(in the rows, 128 means zero)
Where one turn sends some rows of the set: a few examples, then the rows asked
Q_90: [100 106 125 115 117 136 125 170 121 136 117 149 169 130 116 130 124 147
 133 136 101 130  97 103 119 146 109 129 135 106 108 142 151 108 183 134
 123 159 166 120 138 110 161 112  91 104 145 194 129 138 186]
Q_292: [120  98  96 112 112 163 139 122 125 169 133 118 145 104 148 145 120 127
 134 107  88 120  89  97 110 152 147 135 161 134 107 118 157  93 158 133
 146 125 151 116 147 137 124  61  85 111 130 136 122 125 155]
Q_51: [120 101 106 110 118 153 138 117 118 166 127 122 151 105 148 141 133 123
 128  98  93 111  91 105 112 144 127 123 164 123 112 124 165 104 155 121
 139 114 146 123 138 137 130  60  81 116 126 128 117 130 144]
Q_268: [ 95 107  85 141 104 152 139 133 126 150 110 118 163 117 108 142 100 136
 167 136  94 125 133 100 129 123 126 112 139 118 139 173 120 103 147 153
 147 151 153  99 121 138 150 104 129 134 116 111 137 134 144]
Q_133: [ 53 108 102 148  87 112 112 132 138 155 112 115 142 119 114 132 132 147
 120 119 106 106  89 116 113 141 106 141 166 128 118 145 118 148 148 107
 127 154 149  85 122 142 133  81  97 135 127 150 149 128 151]
Q_155: [ 95 115  94 159 106 152 138 116 119 162 116 120 162 130 109 142  97 136
 158 134 103 121 140 107 130 127 112 108 148 117 129 176 126 110 143 153
 133 155 143 105 122 144 137 112 126 132 133 112 132 141 144]
Q_920: [101 145 126 121  97 148 121 159  88 158 130 107 120 109 133 120 123 110
 129 131  97 124 101 120 129 125 117 121 112 123 129 131 121 105 123 130
 128 144 163 102 148 146 144  97 126  93 156 155 147 126 149]
Q_304: [107 100 132 118 111 132 130 160 134 128 113 155 164 118 119 136 115 160
 133 137  98 124  95 106 131 129  98 140 132 102 106 136 143 104 172 132
 112 146 157 116 133 119 162 118  97 110 138 180 124 142 162]
Q_251: [ 97 117 109 111 129 126 123 149 121 146 133 146 122 121 100 147 153 118
 123 126  91 141 134  84 108 177 116 132 149 109 128 133 142 125 137 144
 154 164 174 128 136 115 153  88 130 160 106 139 111 125 171]
Q_264: [106 135 131 118 101 126 129 156  86 152 125  98 111 110 134 125 133 120
 132 143  93 132 115 125 118 145 116 123 119 108 130 126 123 113 139 125
 141 160 160 106 149 156 151  97 129 100 165 157 152 116 155]
Q_586: [ 65 105  99 134  97 162 114 141 120 145 114  92 140 139  99 148 109 134
 123 143 112 140 123 125 118 182 152 153 162 110 115 137 133 137 170 111
 104 152 149 127 129 126 131  70 123 111 127 159 144 128 147]
Q_865: [126  97 103 100 114 162 135 121 121 175 130 120 152 107 147 145 129 132
 120 114  80 118  95 103 102 154 136 119 162 136 107 114 151  92 148 132
 144 132 145 119 144 132 136  70  85 108 120 136 120 128 139]
Q_149: [ 80 112  98 124  93 169 119 141 118 159 119 100 144 132  99 148 111 132
 131 165 101 137 121 111 122 184 153 145 155 118 107 133 121 124 168 112
  99 147 138 138 128 119 137  71 121 122 122 166 152 135 147]
Q_792: [101 140  82 128 125 112 128 138 125 161 118 110 134 140 117 118 130 123
 131 125  89 106  90  91  95 169 126 134 155 103  97 157 135 142 134 122
 121 176 166 109 128 137 122  92  77 143 154 140 146 141 167]
Q_871: [ 74 100  99 132  98 161 113 139 120 164 115  99 144 137 100 150 117 121
 127 144 115 129 121 111 131 179 158 145 164 117 112 132 133 123 167 104
 101 144 145 140 141 116 141  79 126 110 112 168 150 129 144]
Q_41: [126 113 105 108 105 173 130 112 115 160 133 112 135 107 149 142 126 120
 118 116  85 116  91 107 115 142 140 128 163 132 112 128 142  90 142 128
 154 120 146 121 135 135 125  62  98 118 127 134 125 144 144]
Q_888: [111 112 127 128 115 130 123 159 138 141 115 159 161 134 126 135 118 155
 146 132 106 128 100  98 128 140 111 134 134  95 103 140 144 102 167 140
 111 143 153 117 135 130 160 121  91 112 152 192 130 147 171]
Q_594: [ 94  98  92 148 107 144 135 129 126 158 113 117 158 117 110 139 105 135
 163 118  98 129 142 106 138 135 125 111 152 115 141 178 117 102 146 154
 143 154 160 105 122 140 144 105 132 129 136 112 128 149 141]
Q_812: [ 89 117 116 111 116 121 129 146 121 146 120 133 139 132  86 147 153 131
 134 126  94 149 125  84 107 170 119 135 150 121 124 147 135 134 141 143
 153 174 164 135 122 108 157  91 121 160 118 151 113 114 188]
Q_391: [ 92 102 118 126 115 143 125 162 146 140 115 162 155 128 122 127 114 159
 147 134 113 117  97 109 123 134 105 138 141 102  96 141 154 106 171 138
 118 147 164 119 131 127 168 118  86 101 141 177 127 139 179]
Q_891: [ 94  95  91 148 113 137 129 147 133 167 124 143 138 129 120 123 146 127
 103 122 127 100  89  96 117 157 112 112 169 107  98 165 139 135 169 146
 131 160 189  99 149 144 145  97  92 111 122 148 156 141 145]
Q_401: [ 94 114 124 111 129 117 118 136 122 161 134 143 125 122 100 127 157 130
 126 116 103 151 129  89  97 175 115 139 148 107 114 139 146 132 131 149
 147 174 169 130 128 114 142  88 115 157 116 132 111 124 169]
Q_498: [ 96 135 137 120 102 127 117 149  93 166 120  99 107 116 123 117 130 121
 138 138 104 127 109 113 112 136 114 129 120 121 125 123 124 103 130 127
 133 161 167 105 151 164 152 101 123  94 160 162 138 112 150]
Q_186: [ 61 106 106 140 130 146 170 133 120 191 117 123 153 129 117 134 118 138
 108 111 140 124 114 104  92 150 103 125 124 129 111 150 128 105 145 121
 113 144 155 107 110 141 133 112 110 118 129 146 119 138 139]
Q_808: [ 81  94 109 128  93 157 116 142 122 152 109 102 162 135  97 146 118 132
 117 151 107 145 122 114 112 180 147 146 171 129 113 140 128 123 178 116
 117 145 149 142 124 110 143  69 116 117 114 174 150 130 156]
Q_482: [ 87 122  96 144 124 159 137 142 124 165 140 114 143 111 120 125 124 142
 134 137 145 123  92 117  83 145 119 146 129 112 128 156 137 100 125  95
 122 149 172 107 138 152 121  82 126 145 130 148 144 122 190]
Q_36: [ 89 112 112 130 135 138 179 129 129 164 139 118 128 136 150 142 143 143
 123 128 130 124 105 125 100 156 121 143 158  98 144 160 144 111 151 113
 139 145 180 125 133 140 142  79  91 133 155 147 121 158 148]
Q_15: [105 142 121 126 102 130 122 147  98 161 132 110 107 125 123 116 139 113
 135 144 112 125 110 123 108 150 117 124 122 115 137 126 133 117 125 125
 135 144 160  96 157 156 147  98 127  94 160 158 150 108 152]
Q_337: [ 93 115 122 124 123 118 120 133 113 143 128 152 127 126 103 143 157 126
 134 120  95 138 134  80 110 162 124 139 150 118 122 136 141 129 139 138
 146 168 172 126 130 114 140  82 129 171 115 137 105 121 170]
Q_84: [ 99 124  90 138 101 147 148 130 122 158 128 123 150 124 107 145 110 125
 147 120  91 124 124 109 143 120 127 110 141 123 136 170 121  96 132 163
 151 148 147 107 118 143 149 111 125 132 127 115 123 148 135]

Q_888 moves to Q_292
Q_133 moves to Q_186
And these:
Q_920 moves to Q_808
Q_304 moves to Q_865
Q_51 moves to Q_401

